Which row each row swaps with, under one turn or mirror:
Q681: [19,-1,0,15,-9,5,0,10,-24,19,26,-16,17,4,-3,3,8,11,-1,9,26,14,6,3,20,-8,-11,-22]
Q460: [16,1,3,17,-11,6,-7,6,-36,14,33,-21,6,5,8,0,6,12,2,-5,22,8,-3,7,16,-2,-5,-26]
Q220: [18,-6,9,10,-9,10,-5,2,-29,11,40,-15,12,2,-4,-3,4,13,-3,0,18,27,-15,0,9,1,2,-16]
Q746: [19,23,-5,3,37,1,7,-22,-7,15,7,-21,7,-17,11,7,-31,7,-6,28,-2,14,5,-19,10,-12,8,4]
Q900: [18,4,-13,-2,28,1,-3,-17,-6,11,-11,-8,8,-19,-4,-7,-4,1,-18,30,-10,2,26,-14,-2,-18,-8,7]
Q129: [13,8,6,15,-15,11,-4,2,-31,16,24,-20,9,7,11,-4,8,11,4,2,25,11,-7,-2,21,5,1,-29]
Q356: [17,0,-4,-7,30,4,-9,-26,-10,2,2,-8,3,-22,-5,-13,-8,3,-20,22,-20,15,6,-18,-14,-10,5,14]
Q405: [12,15,-8,-3,28,6,-8,-29,-9,6,-18,-12,-1,-19,10,-15,-6,0,-15,26,-16,-2,17,-23,-5,-7,5,5]
Q620: [27,14,-10,-7,25,17,-4,-17,-6,12,-6,-13,4,-27,16,-16,-6,-2,-11,28,-20,-2,15,-18,-8,2,4,15]
Q777: [32,-2,2,-14,33,14,-5,-16,-19,2,0,-6,4,-20,13,-19,-17,5,-3,32,-19,12,13,-14,8,-2,1,-2]
Q106: [19,20,3,13,14,4,9,-4,-18,21,30,-26,12,-2,11,13,-23,13,5,15,21,22,-8,-8,24,-5,6,-14]
Q585: [11,0,12,20,-23,11,4,2,-28,11,38,-20,12,2,11,-1,5,8,-2,4,14,7,2,5,18,9,0,-25]
Q881: [13,8,6,9,-9,3,5,1,-23,6,34,-22,16,-7,15,-9,14,9,3,21,16,15,-6,5,28,1,-3,-23]
Q648: [14,0,-6,15,-17,18,-3,-1,-35,5,36,-24,5,8,12,-8,-5,13,-2,4,19,13,-10,-10,32,5,2,-11]
Q122: [21,2,-9,10,-24,9,-6,-18,-12,13,34,-16,11,11,7,8,-11,-3,9,-28,16,-8,-3,4,6,10,0,-20]
Q754: [10,6,-2,1,20,5,1,-29,-6,1,-4,-12,1,-24,10,-12,-9,-4,-22,29,-27,-6,25,-15,-8,-3,4,9]
Q850: [27,8,4,10,-15,22,0,12,-27,22,33,-21,13,-3,17,-5,7,8,7,5,18,10,-7,1,15,13,1,-16]
Q706: [28,2,-18,-2,3,10,-11,-44,-4,4,-3,-12,9,-15,0,0,-15,-12,-7,-13,-18,-22,16,-9,-19,4,0,7]
Q207: [14,5,-19,-1,21,13,-6,-29,-16,-4,-2,-16,-4,-15,11,-18,-18,4,-19,26,-18,0,11,-29,9,-5,6,19]
Q383: [18,10,-19,-2,4,6,-4,-41,1,5,-3,-14,4,-16,5,-1,-14,-14,-7,-8,-19,-26,16,-10,-19,-2,1,10]
Q696: [29,-2,-8,11,-26,14,-9,-22,-19,12,27,-17,16,2,1,8,-5,-5,7,-30,11,-13,0,5,-1,12,-2,-17]
Q892: [13,-6,6,12,-5,10,2,-4,-26,16,30,-31,10,-2,24,4,0,12,-8,15,12,17,-9,1,30,24,-6,-13]
Q734: [13,13,-5,-5,25,-1,3,-23,-6,-2,1,-16,8,-28,14,-18,2,0,-12,40,-17,4,13,-10,7,-9,0,4]
Q838: [21,-2,-19,-7,5,5,-4,-42,-3,4,8,-12,-1,-17,-3,5,-16,-6,-8,-22,-8,-28,11,-9,-18,-4,-2,-3]
Q517: [19,5,-8,12,-30,10,-1,-16,-16,12,30,-21,12,4,6,8,-3,-5,8,-27,14,-15,-3,6,2,8,-1,-16]
Q331: [15,8,-12,-2,32,1,-10,-26,-14,3,-10,-12,-4,-21,8,-12,-8,0,-17,20,-21,-6,21,-14,-10,-14,-1,8]
Q380: [17,10,-16,-8,11,7,-9,-41,4,2,-1,-15,3,-19,1,-2,-17,-7,-8,-6,-23,-19,12,-19,-16,-2,3,12]
Q550: [24,-2,-5,5,-30,12,-9,-27,-11,11,29,-18,11,11,3,4,-13,3,9,-25,14,-10,-4,6,-4,-2,-5,-18]
Q917: [33,-6,13,-1,5,18,-2,5,-34,9,28,-12,11,-3,14,-11,-7,12,11,16,9,21,-3,0,25,6,-1,-25]
Q836: [20,7,-21,-5,10,5,-9,-43,6,4,-1,-9,3,-11,6,-1,-22,-12,-7,-9,-18,-20,17,-13,-15,0,3,7]
Q768: [24,2,-16,-8,-1,8,-11,-48,4,4,0,-12,4,-7,2,-3,-23,-5,-4,-8,-14,-20,12,-8,-21,-10,-3,5]
Q127: [17,4,-3,9,-28,12,-6,-13,-16,11,36,-22,12,4,1,7,-4,3,9,-28,14,-7,-9,-1,7,9,-1,-18]
Q635: [4,-13,21,23,-2,12,-7,11,-20,10,14,-32,8,14,15,-3,-13,4,2,-1,-10,19,3,10,8,6,-6,-3]
Q254: [12,-1,-6,-3,28,6,0,-27,-9,9,-2,-25,2,-22,23,-5,-11,3,-23,34,-20,7,9,-15,10,15,-3,13]
Q817: [3,-9,13,13,20,9,-9,-5,-9,5,-8,-28,2,1,15,-8,-20,-2,-8,12,-31,12,15,0,-5,0,-4,14]
Q670: [21,-5,-12,3,-17,8,-2,-26,-14,10,30,-16,4,-4,-3,11,-9,0,2,-34,14,-21,0,2,-5,2,-4,-19]

Swapped with Q881: Q734
Swapped with Q550: Q768
Swapped with Q648: Q207
Swapped with Q517: Q383
Swapped with Q670: Q838
Swapped with Q129: Q405
Swapped with Q220: Q356
Swapped with Q127: Q380

